[[129 147 147 157 119]
 [131 113 152 105 117]]
:
[129 113]

[[141 141 131 124 125]
 [122 125 133 126 130]
 [118 129 114 121 128]
 [118 101 136 152 132]
 [127 134 137 129 130]]
:
[141 125 114 152 130]

[[115 136 133 117]
 [124 123 125 122]
 [101 117 135 138]]
:
[115 123 135]

[[107 148]
 [134  98]
 [127 143]]
:
[107  98]

[[109 114]
 [125 149]
 [111 121]
 [131 153]]
:
[109 149]

[[124 129 131 130 138]
 [131 129 126 123 153]
 [128 131 133 134 128]
 [140 125 125 133 122]]
:
[124 129 133 133]
---
[[137 146]
 [135 150]
 [130 127]
 [139 143]
 [137 147]
 [124 131]
 [126 141]
 [118 132]
 [137 147]
 [120 135]]
:
[[146 137]
 [150 135]
 [127 130]
 [143 139]
 [147 137]
 [131 124]
 [141 126]
 [132 118]
 [147 137]
 [135 120]]

[[142 133 122 143 107 125 113 128 111 137]
 [121 118 129 122 146 128 141 117 141 113]
 [144 135 113 134 114 135 116 133 112 139]
 [145 142 121 132 111 130 116 133 111 139]
 [114 117 137 116 146 126 145 132 145 120]]
:
[[133 122 143 107 125 113 128 111 137 142]
 [118 129 122 146 128 141 117 141 113 121]
 [135 113 134 114 135 116 133 112 139 144]
 [142 121 132 111 130 116 133 111 139 145]
 [117 137 116 146 126 145 132 145 120 114]]

[[130 128 117 110 128 118]
 [131 128 126 108 123 125]
 [126 134 119 132 130 130]
 [146 126 122 122 124 122]
 [122 130 116 115 115 119]
 [124 133 132 136 143 141]
 [138 119 118 125 117 120]
 [138 140 150 145 142 144]
 [122 120 124 118 129 129]
 [122 129 131 120 136 125]]
:
[[128 117 110 128 118 130]
 [128 126 108 123 125 131]
 [134 119 132 130 130 126]
 [126 122 122 124 122 146]
 [130 116 115 115 119 122]
 [133 132 136 143 141 124]
 [119 118 125 117 120 138]
 [140 150 145 142 144 138]
 [120 124 118 129 129 122]
 [129 131 120 136 125 122]]

[[117 107 131 127 128]
 [136 134 119 127 127]]
:
[[107 131 127 128 117]
 [134 119 127 127 136]]

[[150 122 126 125 109 130 141 121 145 126]
 [127 131 121 128 149 126 113 144 129 150]
 [126 129 139 139 129 134 124 130 133 139]
 [140 122 122 133 128 126 114 121 125 123]]
:
[[122 126 125 109 130 141 121 145 126 150]
 [131 121 128 149 126 113 144 129 150 127]
 [129 139 139 129 134 124 130 133 139 126]
 [122 122 133 128 126 114 121 125 123 140]]

[[117 126 122 131 120 139 126 123 138 112 126 126]
 [112 126 126 131 118 146 126 117 130 102 125 128]
 [131 130 134 123 129 136 130 122 108 121 128 134]
 [114 126 131 132 119 135 128 123 128 111 126 128]]
:
[[126 122 131 120 139 126 123 138 112 126 126 117]
 [126 126 131 118 146 126 117 130 102 125 128 112]
 [130 134 123 129 136 130 122 108 121 128 134 131]
 [126 131 132 119 135 128 123 128 111 126 128 114]]

[[125 130 125 128 118 136 145 126 140 120 135 134 126 130 121]
 [130 129 128 129 141 127 122 108 125 135 130 123 136 131 130]
 [129 130 125 126 119 136 145 124 140 121 136 133 127 131 121]
 [131 126 129 131 120 124 124 151 124 125 121 130 121 123 130]
 [126 130 125 129 119 136 145 124 140 120 136 133 126 131 121]]
:
[[130 125 128 118 136 145 126 140 120 135 134 126 130 121 125]
 [129 128 129 141 127 122 108 125 135 130 123 136 131 130 130]
 [130 125 126 119 136 145 124 140 121 136 133 127 131 121 129]
 [126 129 131 120 124 124 151 124 125 121 130 121 123 130 131]
 [130 125 129 119 136 145 124 140 120 136 133 126 131 121 126]]
---
[[110 110 110]
 [117 105 105]
 [135 105 105]
 [127 104 105]]
:
[[110 110]
 [117 105]]

[[152 130 130]
 [150 120 105]
 [124 111 135]]
:
[[152 130]
 [150 120]]

[[121 129 128 136]
 [151 126 128 148]]
:
[[121 129]
 [151 126]]

[[151 111]
 [147 113]
 [151 110]
 [150 111]
 [145 115]]
:
[[151 111]
 [147 113]]

[[117 138 125]
 [121 132 139]
 [101 128 113]]
:
[[117 138]
 [121 132]]

[[127 119 150 131 127]
 [135 120 142 102 132]
 [145 119 126 113 128]]
:
[[127 119]
 [135 120]]
